Named moves, each a turn or a mirror, and the order they were made in; the first pair answered:
move J99:
[  2  13  11  22   2  14  14  -5  11   1   6  20  22 -17  11  13  11   3
   3 -19   4   1 -33  11  13] => [ 11  -5  12   8   1  26  10   6  10   4 -32   7  20  -3  27   6  18  -4
   6  -2  -8   1 -21   7  12]
[ -6 -32   7  36 -11  17  21   5  -4  -2  -6  -6  -7 -14  13 -18  20  27
   0   2   9   7  22  40  -9] => [-10 -22   8  45 -10  13  21  -2  -5  -4  12   2  -6 -21   5 -13  16  30
  -3  -8  13   5  17  41  -8]
[  1  22   9   5   5   9  -8   3   1   2  12   8   1  -6   0   8   3  -2
  -8   0   2 -12 -13 -16   2] => [  6   8   6  -5   6  17  -8  13   0   3 -12   0   0   4  13   2  10  -6
  -5  10  -7 -11  -5 -17   2]
[ 16  18   7 -12  -6 -15  -2  -3 -15  13   0  10 -14   5 -14  12   7  -2
   1   4  -9  18   5  -3  -3] => [ 17  16   7 -14  -6 -13  -1  -2 -14  12  -6   8 -15   6 -11  11   9  -4
   2   8 -12  20   7  -4  -2]
move J328:
[ 13  43  18   7  30 -16 -16  -7   6  23  18  28  31 -10 -30  26   3   5
  -5 -16   0   4 -42 -55 -10] => [  8  30   7  -9  19 -43 -16 -12  -1  21  37  19   7  -8 -54   6  -9   8
  -5 -12  10  10  -5 -61 -24]
[ 15  25   5  -3 -10  23  -1 -14  14   8 -33  15 -15   4  36  17   5 -21
  13  12 -28 -21 -20 -11  15] => [ -4  29   8  30 -14   4  16 -36  12   0  22  33 -23 -27  11  19  -4   2
   6 -16   4 -17 -11  14   8]
[  2  -8   4 -17  25  14  -4  13  19   2  17   5 -10   0   2  12 -23 -11
 -33  15  10   0   9   5 -16] => [  5  -5   6 -14  28  20  -5  13  20   3  10   7  -5   1   7  16 -18 -12
 -33  16   6   0   3   5 -13]
[  8 -14  -1  27   9  20  20 -18  -1  -6   1   6   4 -17   9  13  19   9
  -1  -4   1  10 -14  22   7] => [  6 -29 -14   8  -2  -2  18 -19  -6  -7  15  -7 -20 -12 -11  -6   9  10
   0   5  12  17  21  14  -6]
move J786:
[ -9  25  16  14   5  -6   1 -18   1   4  18  -1  34  -4  -5  16  13  20
 -10 -17  20   3 -25   8 -16] => [ -3 -15  16   8   3  11   6  -6  -3   1 -26 -19  30   8  20   1  28  22
  -3   0  13   7  -2  22 -20]
[-13   3  -5   5  11  16   3 -17  14 -14   5   6   5   2  -7  30  -3   9
 -16 -15  -4 -17   0  10   3] => [-10 -18  -6  -2  10  21   4  -9  10 -13 -18  -4   2  11   3  19   4  10
 -11  -4  -8 -14  14  16   0]
[ -7  14  12  26  -2 -15   5 -10   8   8  33  23  -1 -22  -2  11 -21   9
  -9 -33  19  -5 -22  10  -7] => [  0 -27  19  33  -2  13  17   4   1   5 -20   9   0 -11  34   1   0  17
  -3 -18  14  -1  -7  34  -7]
[ 10  40  -8 -17   2  -9 -14   1   8   3  12   9   2   8 -21  14 -10 -15
   2  -3  -5 -16 -22 -32  -5] => [ 11  30   7  17   9  22   0   3   7  -2 -13  17  23  -1   9  23  11  -4
   7 -10  -6 -16 -35   0   5]
Pairs:
Between the rows of a pair lie two moves.
[  8   5  -1  -7   6   1  -7   7   9  13 -10  -4  11  14  -2   4 -11 -21
   9   4  -8  -9 -15 -18  11] => [  8   1   3   0   8   8  -5   8   7  11 -15  -4  14  13   5   5  -7 -19
  10   1  -9  -9 -18 -11  12]	J786 J786
[  1  44 -14  20  10  -6 -13 -25   5  -8  26  26  32 -18 -19  15  -5   3
   3 -13   8   2 -18  -9   5] => [ 13  24 -31 -32   6  -8 -31  -2   6  -2 -17   1  17  17  -7  -6  -8 -19
   8  22 -16   4   6 -41  -4]	J99 J786
[ -3 -24   8  17  -2   3   8  -8  -2 -13  -1   6 -11   0   9 -18   3  11
  -3   7   3   0  29  17   7] => [ -7   2   5  16  -1 -10   3 -17   2 -12  34  17 -10  -9 -11  -8  -9   9
  -7  -5   6  -2  15   4   8]	J786 J786
[-29  16   6  21 -25 -18   0   0  -4   8  51 -22 -10   4 -46 -20 -24  22
  -3 -33   6   8  17  -2  10] => [-16 -32  22  32 -17  32  12  22  -8   5 -31 -38  10  20  13 -22  12  26
   8 -12 -13  10  17  28  18]	J786 J99
[  8  -8   2 -11   1 -11   5  20   3   2  -3   8  -2   4 -14  -3 -26   1
  22   7   5   6  13  -5 -31] => [  7  -2  15  15   7   5  15  17   6   0  -3  20  16  -7   0  12 -16   9
  21  -6   5   2 -10  15 -24]	J786 J786
[ -9 -24 -12  -2 -14 -26   9  19   9  -9  12 -27   8  16  -6  -9   2   2
   8   8  -2  -4   1  10  -5] => [ -6 -21 -13  -8 -15 -24   5  22  12  -7   4 -30  10  20  -2  -7   2  -2
   9  13  -8  -7  -4   6  -5]	J786 J99
[-17 -20  -9  16  -5 -13   0   5   7  -6  12   0  -6 -20 -27 -20  -1   8
  -5 -18  25 -23  24   6  -5] => [ -9 -39  -6  11  -4   5   2  15   6  -4 -25 -11  -3  -9  -5 -23  11   6
   0  -5  13 -22  26  13  -2]	J786 J99
[ 11 -14  -3 -19  -4   7   0  -7   2  -6 -34 -14  -2  10  27 -11   0   7
  15  18 -17  13  19  -6   3] => [  2  36   4   4   5  -2  -1 -26  10  -5  16  13  12 -12   4  16 -12   9
   7  -9  -8   4 -21 -10  13]	J786 J786
[-15  -4  -4  -3   6 -12   8 -12  -3   0   4  -6 -10 -16   2  -1 -14   9
  -7  15  21  -4  18  -7 -14] => [ -7  13  -6 -18   8  -9  -3  -6   1   4  -3  -5  -3  -9   4  10 -16  -4
  -8  19   8 -10  -1 -26  -9]	J328 J786
[ 15   0  -9 -16 -14 -23   7  -6   7  -6  10  -8  17 -20  -3  -8 -10   1
   0  -9   2 -18  16  -2  -9] => [ 19  10  -2  -6  -7  -7   9  -5  11  -3  -1  -1  33 -22  12   5  -4  -2
   0 -12  -5 -20  -7   3   1]	J328 J328
[-12 -18   1  35  -1   8  22   5  -4 -16   1  -6   3 -11  13  -9  27  16
  -6   0   4  -4  33  37 -10] => [ -6 -26 -10   8  -4   0  12  12  -7 -14 -12 -19  -8   3   9 -22  20   6
  -4  15  -4  -2  51  20 -17]	J99 J328
[  3   2 -12 -10 -11  -1  -6   4   3  -8  34 -13  -9   2 -13 -18 -12   6
 -13  16   5 -11  24  -9  15] => [  6  20   2  14   1  22  -3   3   8  -6  22   2  18  -7   5   6   0   7
 -13   3   0 -18 -17   3  31]	J328 J328
[-15  12  17  31 -19  21 -14 -14  -3 -18  -4  24   9 -21   6   0  12   0
   0  12   0  32 -14  20 -13] => [-19  11  10  26 -24   4 -17 -19  -6 -19  16  22  -4 -24  -9  -8   4   3
  -1  10  10  32   0  14 -20]	J786 J99
[ 14  10  33 -13  20 -13  -9  22   9 -15  36  10 -27   2  28  -5  -4 -16
 -11  -6 -11   7 -36 -30   5] => [ 17 -12  31 -22  16  -6  -9  32   6 -16   9  -2 -33  13  40 -17   3 -15
  -6   7 -16  11 -20 -27   2]	J328 J99
[-21  14  15  22  15   6  -6  16   7   1 -38  -3   9  11  45  25  19  -3
 -16 -14  15   1 -40  20  -7] => [-33  37   2  16   5 -35 -11  -3   7   0  31   4 -13  -2  -5  18  -8   0
 -24 -27  37   1 -25   4 -19]	J786 J99
[-12   8  -3   8 -25 -19  25   7 -10  12  25  25 -12 -30  -3 -21  32  21
 -11 -11  29  13  56  48   5] => [ -7 -13  -7  -8 -26 -11  24  20 -13  14  -7  11 -16 -14  11 -33  39  16
  -7   6  19  14  68  45   3]	J786 J99
[ -8 -25  14  28   3  17  18  -7  -4  -5 -13   5   6  -8  18  -6  12  19
   9  -7  11   3  12  34  -4] => [-15 -10  -5   4  -4 -19   4 -15  -5  -2  31   4 -16  -9 -21 -16 -11  12
   5  -8  19   3  31   9 -12]	J786 J99
[-14   0  -1   1 -28  -5  15 -20   1 -23  41   9  -3 -16 -37 -16  15  33
  10  -3  49   6   0  -5  -6] => [ -3  33  -6 -26 -21  -7  -5 -16  10 -12  37  12   6  -2 -39  -2   5   9
   9   4  30  -3 -27 -44   2]	J328 J786
[ -8  12  -3  11   4  -2   4  -4  -4  -1   8  14  -3 -15  -5   7  -1  -1
   4 -18   0  -4   4   9   6] => [ -5   0   0  13   7   8   9   1  -5   1 -10   7   0 -11  10   7   8   1
   5 -11  -5   0   6  18   6]	J99 J328
[-36   0  -7 -22 -18 -24 -33  10   0  -4 -10 -12  14   7  -8 -13 -21   1
   6  -9  -4  -1   4 -12  14] => [-30  -2  -1 -14 -13  -5 -31  16   2  -4 -32 -12  25   8  11  -7 -11   3
   9  -7 -13  -1  -9  -5  21]	J786 J99
[  6  -5 -12 -15   5 -20   1 -15   4 -19  14 -13 -29  25 -15 -10 -25  -2
 -22   1   6   0  17 -24  10] => [  5  16   5  22  19   5   9 -21  10 -20  12   9   3   8   2  18  -9   5
 -23 -20   4  -6 -29  -5  28]	J328 J328
[ 16  -1  16  16  15  -4  14   2 -13  13  -3  21  19 -12   8  26   0  -4
 -16   1   4  -7 -12 -23  22] => [ 18 -18   3 -15   6 -22   7   9 -18  14  -5   4  -4   2  -4   4  -9  -9
 -14  16   3  -3  22 -39   8]	J328 J328
[  7  20  -2 -12  -4  -6  -2   1   9  10   4   0   1   5  -1   7  -2 -12
  -6  12  -7  -2  -6 -16   4] => [ 10  10   1 -10  -1   4  -1   8   9   8 -13  -3   4   8  10   3   5 -12
  -4  16  -9  -2  -5 -10   6]	J328 J99
[ -4  -2 -20 -18  -8 -10 -13 -13  -2  -4   7 -16 -36   5 -11  -9 -26   2
 -17  15  15   8  45   7  -1] => [ -5   4   5  34   5  25   3 -19   2  -8  -2   7  -4 -17  18  14  -4  18
 -16  -6  19   5   6  46  15]	J786 J786
[-1  3 -4 -8 -1 -7 -8  7  1  1 -7 -3 -5  7 -4 -9 -5 -7  0  9 -4 -2 -5 -3
 -2] => [ -1   7  -1  -5  -1  -3  -7   6   2   2 -10  -1  -1   6   1  -5  -3  -7
   1   8  -5  -3 -11  -1  -2]	J786 J99
[  3 -21  27  16   4   0   2 -23  -5   3  34   3   1   2  -9 -18 -18  22
  13 -24   1   4   0   2   6] => [ 17 -21  29  -2  11  23  -7  -7   0  12  -9  -5  15  22  17 -10 -10   6
  16  -9 -24   0 -21 -13  16]	J328 J328
[-11  -5  -4   7 -13  -9  -7   8  -3  -6   7 -10  -8  -9  -5  -7 -13  21
  -3   7  -1  -2  26   7  -3] => [ -5  16  -9 -10  -9 -10 -18  11   3   1   5  -8  -5  -1  -6   3 -17   8
  -5  12 -14  -7  10 -16   2]	J328 J786
[ -1  13  17  25   6  32  14  -5   9   1 -19  20  21  -8  15  35 -11   4
  -3   5  -8 -15 -29   7  36] => [  2   5 -12 -38  -9  -6  -6   2   5   8 -11  -3 -18  18 -15   2 -36 -14
  -3  32 -13 -11  20 -39  16]	J786 J786
[ 14   0  -2 -18  -2  28  29 -19  18 -18  -3 -11 -10  16 -34   0 -11 -27
 -13  -7 -24  -9 -23  -6   9] => [  7  -1   0  -2  -7  23  39 -26  15 -22  16  -3 -11   2 -40  -1 -11 -16
 -15 -17 -13  -6 -19   9   8]	J786 J328
[ -1  34 -14 -14   1 -33 -25  -6  12   5  26  12   2   8 -34  11 -19 -29
  -2  13 -31 -10   1 -41  -4] => [  7 -23  11  24   9  24   0  12   6  -2 -54   4  25  10  29   9  23  -8
   7  23 -36  -4   3  17   3]	J786 J786
[-34   9  -2  -7   0 -16  17 -21  -9  -6  13   4 -23   0 -38 -31   0  -9
   3  -3   6 -11  14  15 -14] => [-25  -2  -4 -25  -1 -10  11 -11  -8  -4 -13  -8 -25  14 -26 -37   4 -16
   6  13  -6 -10  20   4 -16]	J786 J328
[  4  37  -1  -7  10   6  -8   6   7  11 -13  12  26   0   5  19   2 -20
  -4   2 -16 -13 -49 -21  14] => [ -9  -9  13  38   5  19  23  -2  -4  -3 -18  13  24 -20  19   7  21  13
  -1 -11   9  -3 -20  37   6]	J328 J786
[ -8  29   6  32   6  18   4  13   0 -24 -13  16   6   2  38   1   0  -5
   3  11  -6   5   2  20   7] => [-17  14  -2  29  -3   0  10   7  -7 -29   9  10 -15  -2  18 -17  -8   4
   4  12  11  11  37  25  -7]	J328 J786
[ 25 -11  -7   4  19   3 -22  47 -17  17 -24   2  27  -8   9   7 -17 -24
   5  11 -30 -25 -40  -7  -1] => [ 12 -49   2  37  13   9   0  40 -28   6 -21   2  20 -24  15  -6  -4   2
   9   2  -8 -17 -12  35 -10]	J328 J786
[ -5   4 -39  -8  26   0 -17  38  15   1  10  -1   5  14  30 -17   3 -23
  27  31 -21   6   8 -18   3] => [-12  13 -23  34  33  13  -2  26  16  -4  28  19  23 -10  35   3  13  -7
  23   8  -7   4 -15  12  10]	J99 J786
[ -3  14   1   5 -14 -44 -24   5  18   7  20 -13   4 -11 -14 -13  -4  22
 -11  -4   2  14  43  19 -18] => [  6  -9   9   7 -12 -14 -20  19  17   7 -33 -22  17   2  21 -13  16  19
  -3   9 -14  13  39  30 -12]	J786 J99
[  3  -1   1  23   2  26   9   4   6   2 -20  13  14   0  24   6   5   0
   6  -3  -7   1 -19  18   9] => [ -7  18 -11  13  -7 -12   3 -12   6   0  36  18  -5  -9 -17   0 -17   2
  -1 -14   8   4  -5   3   1]	J786 J99
[ -8  -8 -13   2   6  22  -1  18  -8  12 -28   0 -13  -4  14  18  12  20
  11  19  -1   5  12   3  -4] => [-14   2 -22 -11   1  -4  -7  11  -9  12   5   1 -27  -5 -11  11  -5  18
  10  14   6   6  26  -8 -11]	J99 J328
[ -8 -35  13  27 -31  23   0  11  -9  19 -12  12  -1  -8  19   6  -9  23
  25  21  -9  -4  13   1 -23] => [-12 -15  -1   8 -36  -7 -10   4  -9  24  26  13 -14  -7 -12   3 -29  17
  21  19  -2  -5  20 -23 -29]	J786 J99
[ 13 -17  -1  -3   7 -11   0   7  -2  -3 -11 -11  -8   3   3  -2   0   3
  -3   5   4   3  24 -10   7] => [ 15  -7  -1 -10   8  -9  -5  10   3  -1 -12 -12  -5   7   3   3  -1  -2
  -4   8  -2   1  13 -20  11]	J328 J786
[  8  17  -2  -5  15   1 -22  12  -4  -5   5  11  24  18  -2  12   2  -5
 -11  -7 -19  -2 -13 -36  -5] => [ 11  -4  -1  -3  16  13 -19  21  -8  -7 -22   4  24  24  12   7  14  -3
  -6   1 -22  -1  -3 -23  -5]	J786 J786
[-20 -24  -2 -29 -20  16 -26   3  23  25   4 -19  15  29 -20  13  -3  -3
   6   2 -16 -11 -50 -30   6] => [-33 -27  -6 -14 -27  -5 -17  -9  18  19  47 -14   1  12 -46   4 -14  13
   3 -13   6  -7 -29 -19  -3]	J328 J328
[ 13   8  19  40  23  -6 -17 -22  -5  27  16   4  -5  -6 -20 -17 -12 -23
  -7  -6  -4 -25 -49  -9 -18] => [ 22  -5  11   9  18 -10 -28  -8  -5  31  -6 -12 -17  14 -17 -30 -14 -34
  -3  12 -15 -22 -32 -28 -24]	J328 J328
[ 14 -25 -11  -6  30 -13   9   5 -22  -5 -53  16  -4   8   2  12  14   3
 -21  -3 -33  18   7  17  -1] => [ 10 -30 -17 -11  24 -24   8   0 -25  -5 -40  13 -15   6 -11   2   7   6
 -22  -3 -26  23  24  16  -9]	J328 J786
[ -9   9   6  -4   9 -13  -1  -5 -10   0  12  -3  29   7 -17  26   0 -30
 -11 -16  -4  -5 -12  -2  -9] => [-16 -13   5   8   4 -15  11  -9 -15  -5  16  -6  23  -1 -18  15   3 -16
 -10 -20  10   0   9  21 -17]	J786 J328
[-31 -11  -7  30 -19 -19  24 -28  -2 -12  50   7 -19 -31 -27 -19   0  32
   3 -23  35   9  20  41 -17] => [-25 -43 -12  14 -23 -12  26 -15  -7 -12  19 -10 -28 -17 -13 -38   7  31
   9  -5  31  12  46  43 -24]	J786 J786
[-22  -2   5  40  -1  -5  15 -23  -4  -6  41  15   3 -25 -11   0  -1  23
  -1 -21  33  -7   2  32   0] => [-17  22 -10   2  -5 -29  -4 -21   0   3  59   9  -9 -13 -35   0 -21   4
  -4 -11  23 -11   0 -11  -4]	J328 J786
[ -4   2   2  -2  11   5  -6   1  14 -16 -15 -23   8   6  16  26  11   5
  13  15 -21   3 -28 -15  -2] => [ -5  10  -3 -13   7  -9 -12  -4  15 -14   2 -25   1   8   1  25   0   2
  11  14 -19   3 -26 -27  -6]	J786 J786
[  3 -20   4  17  -8  26  10  -3 -15 -17  -2   1  19 -18  16  11  -1   3
   5 -24   4 -11 -28  35   3] => [  2 -45 -10  -6 -21   2   9  -3 -22 -20   5 -17  -9  -9   1 -15 -12   3
   6 -11  14  -5  17  29 -13]	J328 J99
[ -3  38  -1   4  26  21 -16  33  12   5  -5  36   5   1 -16  32 -16  16
  15 -17 -23   0 -34 -24  14] => [ -6  15 -19 -32  12  -9 -24  37   4   4   3  14 -30  14 -40   1 -30  15
  15   0 -16   6  16 -43  -7]	J328 J328
[  7  27  10  -7 -21  -4  37  -7  -3  32   3  -1   7  -1  11  37   2 -17
   8 -17 -18  -9 -31 -20  12] => [  6  10  -3 -33 -32 -28  33  -5 -11  33  10 -18 -19  10  -6  14  -9 -19
   9  -6 -13  -3   7 -32  -1]	J328 J328
[  8 -14  -5 -25 -14  -6 -16  13  -3  18 -29   6 -24   6  26 -17  -7  -6
   2  -5 -30  -3  17  -2 -11] => [ 10 -15   1 -19 -12   0 -14  14  -2  18 -37   8 -19   5  33 -13  -1  -4
   3  -6 -34  -4   8   3  -8]	J328 J786
[ -5   3  -2 -21  -5 -30 -12 -21 -15 -15  12  16 -18   4 -51 -11  -4  20
   0   6  13   7  11 -23 -48] => [  9  35   4 -25   9  -4 -25 -14  -3  -4 -14  23  10  14 -28  15   2   2
   1   9 -14  -4 -42 -42 -29]	J328 J786
[  9   2   4  13   0 -19 -24  10  21  -1  -9  -8 -17   7 -10  -5  -2  -9
   9  11  11   5  13 -10 -30] => [  8  19  12  26   7 -10 -23   6  27   1  -4   5  -3   1  -7  12   0  -9
   7  -1   9   1 -15  -8 -18]	J328 J99
[  6  15  14  17   3   7  -1  -5  -2  -8  21 -16   9  -5  -9   3  -3  15
  24  -6   1  -6 -11   3 -13] => [ 14   7   9  -5   5   8  -8   6  -1  -3  -2 -27   7  11  -1  -2  -1   3
  27  10 -13  -7  -7 -11 -13]	J328 J328
[ -8   7  13   3  -3  13 -11  13  -4   0 -27  -8  19  -5   1  -4  19   4
  -3  10 -19  -5 -23 -13   9] => [-16  27  10   3  -7  -9 -15   1  -2   0  13  -1  10 -14 -27  -2   3   4
  -8  -3  -9  -6 -22 -23   6]	J786 J99
[-12  -9  -4  28  -5   5  15  -6  -9   0  15   9   7 -34   3  18   0  10
  -2 -14  17   8  -1  31   9] => [ -8 -22 -21 -13 -16 -18   1   1 -14   3  15 -13 -21 -14 -14  -5 -14  -2
   1   7  12  13  35   3  -3]	J786 J786
[ 10 -13   0   0   3 -13  -1 -17 -10  12 -22   2   1   9  10   4   3   0
  -7  12 -14  -4  11  -6   9] => [  5  -9   6  22   5  -9   6 -25  -8  10 -10  13   5  -3   8  11   5   9
  -9  -2  -6  -7   4   7  12]	J99 J786
[-12  13  -3 -17  24  14 -26 -15  24  27  23  27  20  -9   9  36 -12  -8
  26   1 -36 -14 -28 -62  29] => [ -6  -5  -1 -19  26  29 -23  -5  21  28 -10  19  22  -2  29  30  -2  -9
  29  12 -47 -13 -23 -58  30]	J99 J786
[ -2  -6  -8 -16   0 -12  -6  15  -4   4  20  14 -23  15 -11  -8  -3  -4
   0   7 -12   9  28  -6  -6] => [  7  10  -2 -17   9   3 -13  22   4  10   3  18  -6  19   6   9   1 -15
  -1   8 -27   1  -3 -16   7]	J328 J786
[ -2  23   8  18   0  10  14 -17 -14  23 -31  28   6  11  13  -3   5  11
 -15  -4  -1   1 -13  27  19] => [ -1  30 -11 -21  -9 -22  -1 -18 -15  28 -12  14 -16  25 -14 -18 -16  -1
 -16   9  -3   2  12  -9   6]	J786 J786
[ 13  13   2  -3  -3   8  -2   5  -2  10  -9  -2   2   4  11  -2  -2  -8
  -5   5  -7   5 -14  -3   0] => [  6  18   0   0  -5  -7   1  -6  -2   8  17   2  -5  -6  -5  -4 -11  -1
  -8  -5   7   5  -9   1  -4]	J99 J328
[-21  -2  -7   7  -3 -10  15  11  -5  12  13   1  -4   4   0 -14  -8   9
   2  -7  15  -5  18  -2   2] => [-12   6   1  13   5  10  12  15   0  16  -8   4  14   7  18   1   1   4
   2  -6   4 -10  -7  -2  14]	J328 J328
[  0 -15   8  -4   8  15  -1   2  -5   4 -26  -9   1  -7   5   7   9   4
   3  -3  -3 -11  11  19   4] => [  4   3   7 -12  10  15  -8   2   1   8 -25  -4   7  -5   4  17   4  -5
   2  -4 -12 -14  -7   3  10]	J786 J328
